Each named move below is a turn or a mirror, shown by a few rows before and after it. Which moves, in which order, take the first row of each later pair to the second? The first pair is answered.
z953 (before => after):
[ -1  49 -53 -11   8  17   0  -7  22   4  -8  -5 -11 -17   7 -31 -14 -20
  -4] => [ 19   9   2   5  34  21  -1 -19   1  23  32  -8  27  -4  41  -8 -26 -21
 -22]
[  4  47 -13 -12  32  10 -21   9  30   7  -6 -33   0 -56   6   4 -10  -3
  -8] => [ 14  28  12  -5  44  11 -21   2  19  19  14 -31  14 -48  23  15 -15  -7
 -18]
[  7 -40  17  19   6  20   3   3  16 -10   8 -11  47  -8  -1   5 -11  12
  10] => [ -8  -6 -26   8 -14  17   3  12  28 -24 -18 -11  18 -19 -25 -14  -1  13
  27]
z251 (before => after):
[-42   4 -15  26  57 -20 -18  -4  30  24 -40   9 -56 -32   9  21   5 -10
 -15] => [ 50 -35  21  24  14 -37  -8 -16 -38  23  31 -35   7  49  -9  13 -13  23
 -27]
[-22  -4 -29 -14  25  -2  -2 -19  42  13   2  31  -3 -27  24  -4 -22 -24
 -25] => [ 33 -27  -7 -14   3  -9   4 -23   1  14  40   6  36  16  11  -6 -30  -5
 -32]
[  4  18   0  15   1   1  -2   1  10 -14 -15  -7   5   7   2 -17   2  -5
  -5] => [ 10  18   0  15   3  -2   2   0   8 -11  -7  -8   6   8   4 -16   3  -4
  -5]
z909 (before => after):
[  3  30 -10   5  32 -22  -8 -15   0 -32 -23 -32  -9 -41  39 -12  30  41
  -9] => [  5   9  -9  -4   2 -41  -4 -28 -16 -39 -39 -25 -15 -30  17 -22  37  44
   1]
[ 12  32 -31 -18 -11  -6  25  -2  -4 -10  -2 -16 -20 -10 -30 -12  -4  -6
   2] => [-21  -6  11 -12  11 -15  18 -18  -3  10 -23  25 -24 -25  -7   2   3 -24
  12]
[-32   3  12  24  37  -4 -16  -2   8  23 -24  17 -15 -33  21  16   6  -8
  -2] => [ 15  51 -47   9  -3   2  -9  22   1  -4   2 -32 -13  -5 -15  -8   0  18
  -6]
Now pairs of rows:
(2 to 3 moves a pair)
[ 27 -35  38   7  -5 -17 -12   3 -19   6 -16  23  -6  -5  -5  -5   1  -1
   4] => [ 25 -22  12  -1 -19 -20 -11   5 -17  -7 -30  17 -22  -4 -23 -19   8   5
  14] : z953 z251
[-26  21 -30  12  28  15   5  35  41   8  -8  -9  -5 -27  19   3  10  -7
 -24] => [-48 -23  -4  11  18  -9   3  11  24  15 -35  23 -17 -30  16   7  21 -18
  -7] : z909 z909
[ 15 -33  23   5  -5  -5   2  -5 -30   9  15   3  38  18   3  12  -6   3
   0] => [-21 -16  -8  -6 -20 -16   3  -7 -11   0 -34  29  -6 -10 -24  -3  10  -4
  24] : z251 z909 z909
[ 22  10   3   0 -10  -3   1   5 -16   4   5 -13  19   7  -2   6 -19   8
  12] => [ -3  12  -6  -5 -16 -10  -2  -3 -10   1 -25   6  -4  -9 -15   1  -8   0
  24] : z909 z953
[ -3  16 -45 -28 -21  -9  26  10  20 -26   1  17 -20   0 -60  -8  -9  -7
  25] => [ 14  19 -48 -25 -18  -4  26  13  15 -28  14   5 -10   7 -61  -6 -14  -3
  18] : z953 z909 z953
[ 14  61 -65  -9 -29  18   6  27   8 -39   6 -28  -3  12 -44  -7  -1   9
   2] => [  1  39 -56 -15 -50  -4   5  15  -4 -35 -13 -10 -15  14 -63 -12   9   8
  18] : z953 z251 z909
[  6 -19  27  13  19  -2  -4 -10 -19   8  14  -2  21   6  23  20 -12  -2
 -13] => [ 18   7 -19  -2 -23 -13  -1  -1 -23 -16   4 -18   3  19 -21  -2  -8  11
   3] : z953 z251
[ 24  13 -16  -4 -34  16  32  15 -40 -10  12 -21 -14   5 -28  -9   2  18
 -20] => [-31 -22  32  12  11  12  21  -3 -27  17 -17  29 -22 -27   9  13  12  -9
 -17] : z953 z909 z251
[ 30 -23   1  -8 -27  -5  11 -14 -21 -13  18  -5  35  21  -6  14 -53 -14
 -24] => [-31 -13 -20 -14 -20 -13   8 -17  17 -13 -41  33 -10 -23 -11  10 -32 -32
  -3] : z251 z909 z909
[-11  40 -13  12  24  26  -3  16  28  -3  10 -18  -7 -11  24  -2 -11   0
   0] => [ 10   6 -12  -2 -39 -15   5  -3 -17 -16  -9 -10 -13  27 -26 -24  -1  12
  25] : z953 z909
[ -3 -71  57  23  27   4  -7 -22 -17  23  20  25  20  -5  51  25   2 -11
 -24] => [ 16 -22  30  31  46  36  -5  -1   0  16  49 -12  36  -4  66  25 -14  -6
 -45] : z909 z909 z909
[ 62  22   5  24  -2   8   8   6 -35  17  49 -20  33  21  21  25 -29   3
 -18] => [-12  16  18  34  45  15   0   3  10  36   3  27   1 -38  52  42 -15 -29
 -13] : z909 z909 z251
